One vector is turned by the same rotation once a tick. Each row is the vector after some number of ticks, and that number follows the row.
The counts run from 0 to 222.
[  1 -28  21   9  11   7 -18  27  20   2 -32   7   9 -13   2   2  -9  -2
 -21  18  -3  11  12 -13   1 -11  20   5  -9  -2 -11  -5  13  -3 -23  -7
  32 -23 -17 -21  -2   7   4   5   7  17   1  25  -7  32  12 -30  11   7
 -26 -19  36  24  -7  -2 -10  -5 -23 -11 -20 -22  34  -7   3  22 -19  -4
   8 -20  -8 -16]
122
[  1 -12  31  -8  24  10  -3  31  21  -6 -18   7  11  -8  16  15  -2  22
 -12  28 -12 -15   3 -18 -14 -20  20 -13   3 -15 -22 -28   9  -9 -28  18
  35 -16 -13 -21  -6 -14  -3  31  22   6  -9   9 -22   6  -1   9  14  22
 -10 -22   5   0   7   8   0   1  -6  10  30   1 -10   3  20 -34 -14   0
  -3 -21   2 -22]
128
[ 18 -10  41  -4 -12 -15   0   6   3  -6 -18 -27  -9 -15  -2  13   5  22
  10  36  10  10  24  -5   7   6 -15   7  13 -11  -2  -5 -12 -14 -16 -24
  30  -4 -32 -11  -7  13  12 -20  10   5  -7   7 -23  12   6 -26   7  21
   7   3  15  10 -12 -19   2  15   3  -3   8   3 -32 -31  11 -22  -2  18
 -25 -35  24   9]
74
[ 22  -9   0 -25 -21 -30   1   3  13 -14   6   1  -3 -20 -13 -19  14   3
  17  16  26  20  24 -16   0  -1 -32 -28 -15  -7   3  39  -5  11   3  19
  -1  -4  -9   8  23  20   6  32 -19  -2   7  14 -11  11 -14 -39 -32  -6
  12   2  10   7 -11 -25 -26  16  -1 -21  -6   8  10   8 -23   1 -20  -4
 -15   9   0  -4]
155
[ 17  -8  10 -16 -39 -20  17   5   8   8  29  22   3 -16  -8 -21 -15  -2
  13   9  31   3   9  -2 -13  15 -13  -8 -17 -14   3  15 -16  -9 -15  21
   6  -8 -26 -32   7  17  -1  32 -13  12   7  22  15  25 -12 -16 -11  23
   0 -17  11   6   1 -26 -12  12   3 -14  -9  14  -4  -8  25 -18 -28 -12
 -18 -20   7  -4]
21
[ 18  -4  11 -28 -15  -3  -5  -2  -5 -18  15 -11   9 -20  -5  -1  14   4
  12   4 -13   4  15 -27  10  -6  -7   3  -1 -11 -12 -27  -3  -5 -10  25
  -2  -4   5 -24   3  -4  47   3  35  -3 -21  12 -34  21   3 -19  -6  13
  -2 -18   7   9 -21  -6 -21  21  25  -8  16  12  -2 -16  14 -22 -33  -7
 -18 -15  10  -9]
203
[ -6 -10 -11   8  27 -38  17 -11   7  -4  -2  16 -18   4 -24  38  -3  -9
 -22  12  -5  40  21  -7 -13  11  -4  22 -12 -32   0  18  18 -17 -10 -10
  28  -4  -6  -9  -1   5 -13  41   6  -5   0 -15   5   7 -14  -8 -10   3
   3  21  14  -3 -24   7 -15 -14 -23   2  23  22   8  22   8   7 -18  32
 -15 -13   6   1]
173
[ 26 -10  -3  -9 -20 -33  21  -9  -1  -2  -7  25  -8   4   5   8   6  12
   3  23  34  18   1  -5   1   0 -25   3 -11 -36 -25 -10  10   4 -10   1
  17  -8  -6 -30  -4  27   0   2 -10 -12 -17  -3 -37  27  12 -14  -3   9
   6   6  22   2   5 -17   2  20  11 -12   5  24   5  -9   8 -33 -25  18
 -29  -4  21 -16]
79
[  7 -16  14 -28 -14  12  -1   5 -14  -6   4 -20   2 -26  -1  -6   5   4
  24   9 -20  12  19 -19  14  -3  -9  10   4   0   0 -30  -2 -11 -24  28
  -4 -18  -1 -21 -13  -3  44  -2  39   9 -23  -3 -24  24   2 -23  -9   9
  -6 -15   9  12 -22  -9 -16  15  34  -1  11   3  -1 -17  11 -17 -35 -10
 -15 -17   4  -9]
202
[  9  -1  23   0  32  -8 -13   7  -2  -9 -29  19 -20  -5  14  24  25   8
  -7  21 -20  -3  18 -33  -4 -23 -11  -8  -1 -25 -14   8  14  33 -32 -15
  32  -3  -4   2  40  -9   7  -4 -17 -14  -5   6  -4 -11  22 -39  -3 -21
  27   2  19   5 -16   4 -17   5 -10  12  25  10  -7   5 -10   0  -6 -16
  -5 -13   0 -20]
218
[ 29  -7   3 -15  -3   3   1   3 -11 -10 -23 -16   3 -20   7  10   2  27
  27  17  -8   0  31 -12  35  -2  -9   9 -23 -23  -1   7   3 -10 -29  20
 -14 -21   6  -3  19  12   9  20  -9 -22  -6 -11 -22 -14   7 -34  10 -15
  15  21  -9   6   1  -2 -15  23  16  -3   6 -12 -33 -23   5  -1 -16 -19
  -4 -27  -8  -8]
143
[ -5 -11  17  16   2 -10  10  -7  -8 -13  -3  16  15  -4  -9  -7   8 -19
  -4   1 -19  29   8 -12 -28 -10  11  25   1 -22  -7  26  -3 -12   3   8
  12  11 -22 -35  19   3  31   4   2   8 -10   8  23   8  -7 -21  -8   4
 -30   2  32   3 -35   8 -10 -16 -12  -4  10 -15  23 -26  12 -12 -33   3
 -23 -19   3  -2]
113
[ 33  -9 -11  18  -3 -13  -6   1  -3   9  -1  15   9  -7  17  28  14 -10
 -13  -8 -13  36  20  -9   3 -27  -1   1 -17  -6 -15  21   8 -22  -6  -6
   1 -53 -14  -9   5 -10 -10  -3 -14  14  -8 -20  -5  -7  13 -20   4 -19
  -3  22  31   1  -5   0 -32  -3 -22  -9  -5  -3  21 -10 -14  23 -48   1
  18   1   3  -5]
44
[  7 -30  20  -5  17   1  -9  35  24   9 -45  23   0   9  11   3   0  -5
 -17  24   9  16  -6   0 -10  -9   9  -3  -3 -15 -12  15  10   8  -6   6
  25 -16  -4 -17  -5   7   7   8   1   9  -3   1  -3  25   3 -27   8  17
 -42  -9  24  11  -6  -5  -8 -20 -29  -3   2 -15  38 -10  16  13 -31   0
   2  -9   1 -28]
120
[-18   5  -6 -15  -6 -10   7   2  14  -5  -9 -10  31 -27  -6  12  22  10
  -5  16 -21   8  -5 -25 -26 -19   4   8 -16   9  13  10   8  -2 -13  23
   0 -17 -27  -7   8 -10  10  53  12   3  -6  19 -22  10 -32 -19 -13   7
  -5 -12  17 -22 -23   7 -11 -26 -19 -33  -8  -3   9   5  -4 -34  -6  -1
  -3 -28 -11   6]
58
[ 21   4  20  -8   7  -5   3  36  -5  26   8  -6  10   1   1   9   7 -26
   9   5 -21   7   9  -8  -8   4  -1  -5   0  -8  -6  25 -10 -20 -14   7
  -8  13  -6 -20  10   3  41  15  -2  33  -8 -26  23  14 -13 -41 -25   4
 -34  12   8 -11 -29   6 -21  -5   2  27  28  16  -2 -28   7   8 -18  -2
  12 -19  -1   2]
108
[  6  -5   2 -24  -5 -16   9  27  28   5 -41  -9  10 -13   1   9   1  32
  -5  26  -1  -6 -13   2   3 -19  -1 -10  -1  12   9  18   2   2  -7   5
   1  -8 -22  13  -8  -4  -1  25   8  11 -11  15 -12  17 -25 -40   3  14
 -12 -26  12  -9 -10 -14 -19 -29 -33 -44   7  -7   6 -15  12   8  -6  -3
   4 -21   7  10]
62
[  9 -27  36  15 -19 -14   4  16   7   6  -3  29  13   7  13  14 -10  20
 -22  25   5  -2   2   9   5 -21   3  -3  -6  10   3  14  -3  -3  14  27
   3 -14  -4 -22   2 -11  17  37  12   5   1 -13  -5 -11   4 -28  15  12
 -27 -19  17   6   5 -12   3 -21 -28 -21   0 -27  -9 -17  16 -29 -28  -8
   5 -23   2  25]
188
[ -4 -10   7 -23   5   6 -11  29  20   0 -28   6  26   2  20  33  21  20
 -19  -1 -37   4  24 -17 -10 -14  -7  -1   6  13  -2  13   5  -1  -3  27
 -12 -20 -19 -13   6 -18   5  35  -9   5  12 -15  -5  -3   2 -40   3   3
 -34  11  17  -6 -21  14  -2 -14 -16  -4  -9 -21  -9 -14   8 -15 -30 -13
  11 -19 -12   1]
53
[  9   4   6 -19   8  -5 -16  32  29  16 -12 -12  18   8  17  38  21   5
 -15  18 -46  -5  11 -23  -5 -17  -1 -25  -9  14 -11  13  11  -7 -16  11
 -16 -29 -15 -16   9 -17  11  48 -21  19   2 -18  -7  -2  -3 -29  -6   7
 -27  11  13  -7  -9   6  -6 -16 -18   8   0   1  -4 -11  -3   1 -20  -5
  33 -12 -15  -5]
51
[ 12   8   9   7  26  -6  14   5   6  -9 -21  23  25 -22  -1  10  15   9
 -24  24   7   2 -13 -20  -7 -20  -5  20  -8 -25 -21 -13   8   6 -36   3
  13   7 -28   5   7   3  -1  35  12   5   2  -7 -14  -9 -10 -11   0  -2
  23  -4  24 -29 -20  10  -8   4  -8 -14  18  22 -18   7 -18 -49 -10   8
 -24 -22   2   5]
1
[ 30   7 -24  -5  -4 -15  16  -4   1  12  -8   2   9 -26  21  18  -8  19
  17  22   7   4  -8 -15  18 -26   5   0 -31 -17 -11  -6   6 -24 -51   4
   5 -33 -13  -9 -11   3 -16  25   7   5 -21   1 -38   7 -11   3  17   8
  29 -13  -7 -12  22 -12 -19  15  -4 -35   3  14 -14  -7   7  -7 -19  -6
  -2 -14   0  -8]
137
[ 12  -8  22 -15 -10 -14 -11  15   5  15  18  15 -17  -6  -1  11  -5   8
  -8  20   8  -8  37 -24  12   9 -37 -14 -16  -3 -10 -22  12  15 -20   9
   4 -16   3 -31  27   9  -9  35 -14   1  19  -3 -13   9  24 -29  -8  -8
  25   7  17  21  -2  -5   3  23  13  14  -3  28 -15  20   0 -12 -21 -18
   6 -13  -7 -10]
88
[ 30 -10  22  16  -6 -26  -5  -1   8   0  30   0   5  -6  -6  31  -1 -13
 -20  12 -10  25  29 -27  -3 -21   1 -24 -14 -26  -9  18  11 -31  -2  -4
  16 -24  -6  -5  17 -12  11  33  15  13  -2 -10  -4 -23 -10  13  -5   3
   3  22   6   7 -16  -9 -30   8 -18  14  34  17  -4   5  -9   3 -31  21
   1   2   4 -10]
39
[ -2 -49  20 -12   2 -11   6  -1 -15   5  -1  11 -40 -14  -6   0 -17  13
  37   9  22  34  24  -8 -24  -1 -17 -16 -21 -15   5  25  -2   0 -21  10
  25 -21  -5 -12   2   2 -10  -3  15 -11   0  21  24  17  -2 -15 -13   6
  13 -16 -14  12   4 -25 -16  -1  -3  -9  18   2   9  -5  23  31 -32 -18
 -16 -16   4  -3]
26
[ 16 -24   0  -4  -8 -26   9  -3 -15  17 -26  19 -39  13  22  17   1  17
   8  34  17  14  13 -15  -3  -9 -28   0 -17 -14 -15   0   2  15 -24 -11
  26 -21  -2 -34   2  16 -25 -12 -20 -12 -11  -1 -15  21  25 -22   2   7
  35   8  11  19  12 -25  -5  12  -6  -1   2  16  -1  -9  13   1 -21  -1
  -8  -8  16   0]
82
[ 28 -13   4 -11   8   4   2  13 -16   7 -36 -20  -8 -12  19  19   0  32
  31  21  -4   7  26 -12  25 -12  -9  10 -24 -12  -3   6  -5 -13 -36  15
  -5 -23  -5   1   4   6  10   8  -4 -13 -10 -16 -11  -4  10 -29  17  -7
  13  22  -9  -1  11  -4  -9  14  13  -2   5  -9 -30 -29  11   6 -19 -26
   1 -23  -3  -7]
142
[ -5 -18 -13  13  16 -34  15 -10  -8  -2  -9  13 -16  -2 -19  39  -6  -5
  -8   4  -7  47  20 -11 -27   7  -9  27   0 -23  -3  12  17 -23 -12 -13
  29 -16 -22  -8  -7  -3 -21  23  21   1  -3 -24   3  20 -12  -8 -15   8
   4  21  17  -7 -26   5 -14 -18 -17   1  23  20  13   7  14   1 -23  27
 -19 -14   6   5]
172
[  3 -27   4  -5 -12 -14  20  12 -19  24  -4   3   9 -23   6  -9  -1   7
  19  31   3  16 -11   0  -2 -23   4 -15 -33  11  -1  -4  -2  -9 -13  32
   4 -25  10 -34 -21   4  17  33  26   7 -37  -1 -22  15 -16 -14  -7   2
   4 -37   1  -4   9 -23 -13  -9   1 -22   0   3  15  -7   1 -12 -26 -12
  14 -11  -5   8]
194
[ 22   0  14  -1 -29 -32  11 -11   4  -5   5  -3   1 -12  -8   8   0  -2
  -1  34  24  18  15 -13  25  10 -18  12 -10 -26   3 -11  -4 -10 -10 -13
  20  -9 -20 -23   0  25   9   6   2   4  -8  13 -32  20  13 -17   5  11
  17   7  31  16  -9 -25  -3  29  13 -10  -6  16 -13 -16   0 -36 -12  25
 -29 -17  15  -2]
77
[ 25   2  14 -19 -20 -13   8   6  -1 -12  11   7   8 -17   9   6  17  15
  24   2  -1 -22  18 -28  -9 -17 -23 -10 -16 -19 -17   7  -7  -1 -21  22
 -23  -2 -12 -18  29  -3  14  27 -22  -7 -10   2 -17  -6   2 -31  -8  -7
   9  18   1 -14  10   2 -10  27  20 -11  10   3 -17 -28   8 -38 -13 -24
 -18 -21  -1  -4]
147
[  9 -15  18 -28  16 -15  -5  27  20 -12  11  -4 -15  -6 -20  12   3   4
  -9  -3  -9  12  39  -6 -12  19 -24 -21  25  -9  -7   6   4 -13   0  -6
  20  -3 -17   2   5   8   2  24  10  15  15 -13   2  18 -11 -18 -44   4
  -9   2  16   6 -32   8 -19   8   3  31  36  29  -2   9  -8  -9 -25  26
 -15  -8   0   0]
165
[-20 -29  28  23   6  -1   7  24 -21  11  -7   4  20   2  -5  35  -2  -8
 -13  26  -7  10  15 -14 -19  -2   8  15 -29  -5   1  -7  11 -11 -20  11
  -6 -12 -14 -43  -5   0  10  52   3   6 -11 -18  11  12   7 -10   5 -14
 -10  15  12 -13  -3   5  29 -22  -2  13   2  10  -6 -11   7 -27 -14  -4
  14 -36 -10  17]
183
[  7 -26  23   1  17   1 -17  29  26  -6 -36  22   3   2   4   6  -5  -3
 -26  15   1  10   7 -12   1  -7  17   2  -7 -18 -10   1   3   6  -2   0
  30 -17 -14 -16   3   5   1  12   1   9   4  23  -6  26  11 -27  18  14
 -37 -20  26  19  -6  -2  -8 -10 -25  -8  -9 -22  32  -4  10  23 -26  -3
  -1  -7  -6 -26]
121
[ -4 -10  20  19  -6  -8   4   1   0   8  -8   7  16 -11  -1  -1  15 -36
  -7  25 -20  42  -4 -23 -29  -7  15  12 -17 -23   5  37  -3  -9  -7  -2
  11 -10 -25 -34   3   6  27  15  -6  21 -23  17  12  23 -18  -3  -7   8
 -26  -2  36  -7 -28 -16 -10 -26 -17   2   2   3  30 -14   4  -1 -18  12
 -11 -23   2  -1]
115
[  5   1  32   7  21  -1 -17   9   4   6 -23  -1 -16 -20   9  22  17   6
 -16  32 -21  -2  23 -35  -8 -16 -14 -10  -7 -11  -8  11   9  27 -30 -27
  27 -15 -14   1  38  -4   6   3 -23 -10   2   8  -5 -16  17 -35  -4 -19
  28   6  20   4 -22   7 -15   6  -4  19  17  16 -19  11 -13   6  -4  -8
  10 -20  -5 -14]
219
[  6 -15  24 -14 -15  -6  -5  15  -3  28  26  25  -7  -6   9  17  -2   8
 -11   5  16  -9  32 -21  -1   4 -38 -10  -9   6 -17 -16   8  11 -31  11
  -3 -19  -2 -32  10   3  -7  20 -15  12  23 -16  -2  16  16 -30 -16  -6
  25   8  16   9   1  -7  11  15  17   8  -5  36 -19  12   5 -22 -27 -22
   7 -12 -16  -1]
89
[ 15 -19 -11  19  10  -9  -9   2 -11   0 -14  19   5   1  12  36  19  -6
 -10 -11 -21  41  23 -18  -7 -24   0  13 -15 -12 -15  14  11 -17 -12   5
   2 -50  -1 -23   2 -10  -4   5  -7   2  -8 -23  -8  -5   9 -12  -2 -18
  -3  30  24  -3  -9  11 -29  -6 -16  -4  -5 -13  26  -4 -14  17 -47  -2
  13  -2   0 -11]
45
[  4 -33  21  17 -24  -9   6   6 -10  12  -1  19  14 -19   4   9  -6  17
  -9  17   9  21  11   6  -2 -13   3   8 -17  18  13   7   0 -14   0  20
  -1 -25 -11 -31 -19  -2  14  22  16  14  -1  -5   4   2  -1 -26  25   0
  -4 -15  19   5  -3 -19   0 -18 -19 -36 -19 -21   1 -19   4 -21 -38 -14
  11 -27   6  25]
190
[ 21 -11 -12   0   8   4   7  -8  -6  -1 -18  11  18 -38  -1   6  -9  27
   1  15  22  25   9  -7   8 -23   5  18 -25 -21  -6 -17  11 -25 -38  19
  16 -35  -8  -7 -18   7  -8  27  22   5 -11 -10 -30  -2  -9   8  20   4
  24  -6  -2  -7   2  -4 -23  13   0 -24   0   0 -14   6   1 -35 -32   8
 -15 -13   3 -16]
135
[ 24 -10 -18   0  25 -19  15  -2 -26  11  12  22  -6 -12 -10   9   1   2
  -1 -23 -22  12  15   9  -1 -19 -14   9  -2   1 -11  20   0 -15 -12  18
   8   2   7  -3  26  -4   5  15  12   9  -7 -21  19   1   5 -48 -20 -26
  11  -8   7   2 -20  16 -37 -17 -17 -20  20   2  13  -3   6  29 -34 -29
   3 -14 -13  14]
102
[ 14 -17  13 -13 -26 -23   2   1   7 -20  -7   4 -16 -17  -3 -16  16  13
  24  23  20  21  27 -17  -5   1 -33 -25  -7 -12  17  43  -4  12   7  22
  -6  -9   2   5  17  18  16  23 -16 -14   7  12  -7  -9 -18 -35 -34 -10
  10  11   5   8 -15 -20 -23   6   0 -11   6   8   0   4 -24  -5 -35   0
 -20   7   5  -5]
154
[  0 -19   1   7 -12 -11  18  -7 -12  -3   5  16  15 -24  -6  -5  -8   9
   0  19   3  18   5   3  11 -21  12   1 -31  10   6   7   1  -8   5  35
   9 -19   8 -30 -14   5  23  44  24  -3 -19   5 -20   2  -5 -16   5  -8
  -4 -31  13  10  -1 -14  -9  -7  -9 -37 -17 -16   8  -6  -9 -24 -33 -10
   1 -18  -7  16]
192
